128 stands for zero in the data rows.
Every row has a hidden score. In each pair, how much higher is the second row's than the first's? 20 means about the same, 40 much higher and 0 much lower. The score is a weighted sum of the row's numbers plus the product of two more (or one squared), each taken from its middle value.
163 153 136 162 110 155 134 121 126 137
80 99 118 121 158 137 130 114 153 96: 18
127 146 112 120 167 115 108 214 161 84
175 185 197 87 98 90 145 98 0 151: 6
102 161 225 69 130 168 71 124 86 106
151 147 130 163 117 151 159 131 129 129: 18
139 150 144 177 149 166 139 125 125 102
129 118 108 156 98 134 123 124 129 129: 29
163 144 134 168 117 155 157 128 125 136
185 125 151 104 74 89 104 108 78 183: 25
191 134 138 101 74 92 155 139 129 183
134 145 119 171 126 163 163 140 127 133: 15
175 125 145 106 74 90 128 128 129 129
140 117 115 154 95 131 119 126 161 174: 18
171 154 122 143 111 146 158 168 144 151
148 176 155 165 153 166 165 152 31 99: 6
132 144 135 176 148 160 165 131 129 105
115 153 101 152 125 70 140 128 129 129: 20
133 144 135 166 123 166 157 127 131 127
83 170 206 69 123 174 76 146 109 107: 21
68 102 121 114 162 133 144 122 151 129
104 167 209 88 142 163 94 149 129 129: 28
124 77 112 105 137 142 89 97 130 129
147 160 120 155 129 66 132 80 101 97: 19
80 79 100 129 158 127 139 146 162 119
78 135 130 101 188 114 132 124 129 129: 27
82 87 120 113 178 137 128 137 140 100
139 101 116 118 125 166 110 79 92 152: 25
130 153 106 155 127 71 145 76 97 107
119 100 126 143 144 145 139 160 186 94: 16
100 91 93 111 149 124 135 164 168 138
148 153 140 166 113 157 137 126 122 127: 22
78 88 98 106 156 138 134 131 132 116
198 112 139 101 82 90 126 112 104 179: 25
102 100 114 132 165 120 123 202 192 91
128 116 112 154 101 137 125 132 129 129: 32
138 147 131 171 121 171 144 124 119 123
142 153 140 162 110 152 127 126 129 129: 21
171 159 149 163 106 157 128 108 81 138
148 51 178 139 170 119 155 134 172 107: 22
164 154 133 167 104 156 132 128 129 129
178 55 170 126 152 95 135 133 186 144: 24
159 117 102 135 87 113 132 123 152 179
156 148 128 160 112 162 146 128 130 138: 20
76 115 98 123 162 129 88 117 162 94
118 147 145 175 142 167 143 133 132 101: 17
108 71 116 137 159 121 142 130 180 111
95 76 110 138 158 126 145 130 182 115: 20
89 150 218 54 135 157 86 128 129 129
113 166 215 70 125 159 78 131 92 96: 17
67 90 102 104 162 135 144 132 129 119
128 145 120 171 136 167 128 128 129 129: 21
115 82 102 122 147 122 145 147 176 121
146 109 102 136 87 108 128 128 129 129: 29
144 101 102 116 95 124 133 90 103 171
133 92 91 99 129 160 107 98 100 158: 20
129 143 138 179 137 169 145 127 129 129
157 155 145 161 117 154 163 124 124 129: 22
83 89 119 107 183 136 132 137 133 101
82 125 97 133 147 130 51 107 161 129: 25
143 145 139 175 125 165 131 126 127 123
175 133 175 98 63 96 108 136 127 175: 24
164 119 130 105 82 91 114 151 167 179
84 98 109 118 163 130 153 136 153 130: 16
123 157 103 150 121 70 129 75 106 104
151 70 127 149 148 120 122 143 200 96: 19
69 109 116 73 175 136 84 180 109 95
176 211 220 79 110 123 131 78 0 98: 29
125 149 138 179 133 165 146 121 118 129
83 75 128 127 175 148 127 126 109 91: 28
156 154 142 159 107 164 137 124 125 136
132 152 110 158 121 66 144 73 109 105: 24
136 112 107 155 99 122 119 135 172 176
76 113 97 130 163 128 69 115 158 86: 20
124 116 111 153 93 134 128 128 129 129
115 62 139 145 171 128 168 121 176 107: 7
130 143 143 171 146 168 143 127 129 102
134 173 115 94 107 74 160 136 147 156: 32
147 143 144 164 127 166 140 119 132 119
105 77 96 130 160 124 148 150 174 129: 17
120 101 101 150 103 117 136 142 188 164
145 148 144 172 140 160 136 126 117 97: 19
158 96 120 112 81 126 102 92 90 181
128 169 222 74 132 91 170 186 101 152: 6
129 111 91 122 116 132 132 107 99 170
85 88 116 104 158 128 151 125 137 123: 19
168 237 195 72 122 128 101 116 0 92
145 153 142 158 112 160 131 126 117 137: 1
149 106 110 132 88 100 132 124 153 175
59 102 103 116 161 132 138 122 155 103: 16
108 70 132 150 175 136 156 123 171 97
100 151 198 55 144 164 94 157 122 129: 30
81 96 116 115 150 132 173 113 157 107
95 117 100 137 152 143 44 114 129 129: 22
134 109 110 154 89 118 115 142 182 176
88 109 104 130 181 132 79 138 158 83: 20
120 91 179 125 130 111 149 80 190 64
155 146 136 165 113 152 154 125 129 140: 11
143 148 145 178 130 162 138 128 129 129
80 84 111 121 179 139 129 145 120 100: 19
142 168 132 94 92 89 162 110 110 162
166 145 142 161 110 149 152 127 131 137: 19
162 152 137 163 110 158 154 124 117 131
164 109 157 112 58 81 138 149 172 174: 28
86 144 84 80 154 129 94 213 169 119
134 155 111 158 120 71 138 72 102 105: 3
139 146 139 170 137 168 152 128 134 107
88 87 100 114 159 136 131 129 132 122: 19
98 74 108 138 163 120 141 129 177 112
136 158 108 157 126 68 144 76 105 109: 22
131 95 110 119 151 115 130 169 163 116
81 111 94 123 152 133 69 116 166 91: 21
134 143 132 177 153 164 146 149 133 111
111 135 94 138 170 157 106 169 122 107: 26
168 170 140 120 129 86 139 75 118 100
127 99 96 112 116 125 110 100 104 164: 2
80 89 107 74 173 110 112 153 147 127
146 56 138 153 149 117 128 128 129 129: 31
80 109 95 85 176 122 99 192 157 115
159 113 162 81 68 75 88 108 88 129: 34
124 151 143 178 139 166 152 138 118 104
136 111 100 130 107 129 117 93 84 168: 26
140 146 136 164 112 155 151 129 130 141
130 113 103 156 97 132 132 132 170 160: 22
106 76 93 132 160 126 143 132 178 116
133 148 139 176 131 167 157 122 122 108: 20
134 144 137 168 122 163 147 149 130 137
144 172 119 96 109 67 160 120 132 143: 33
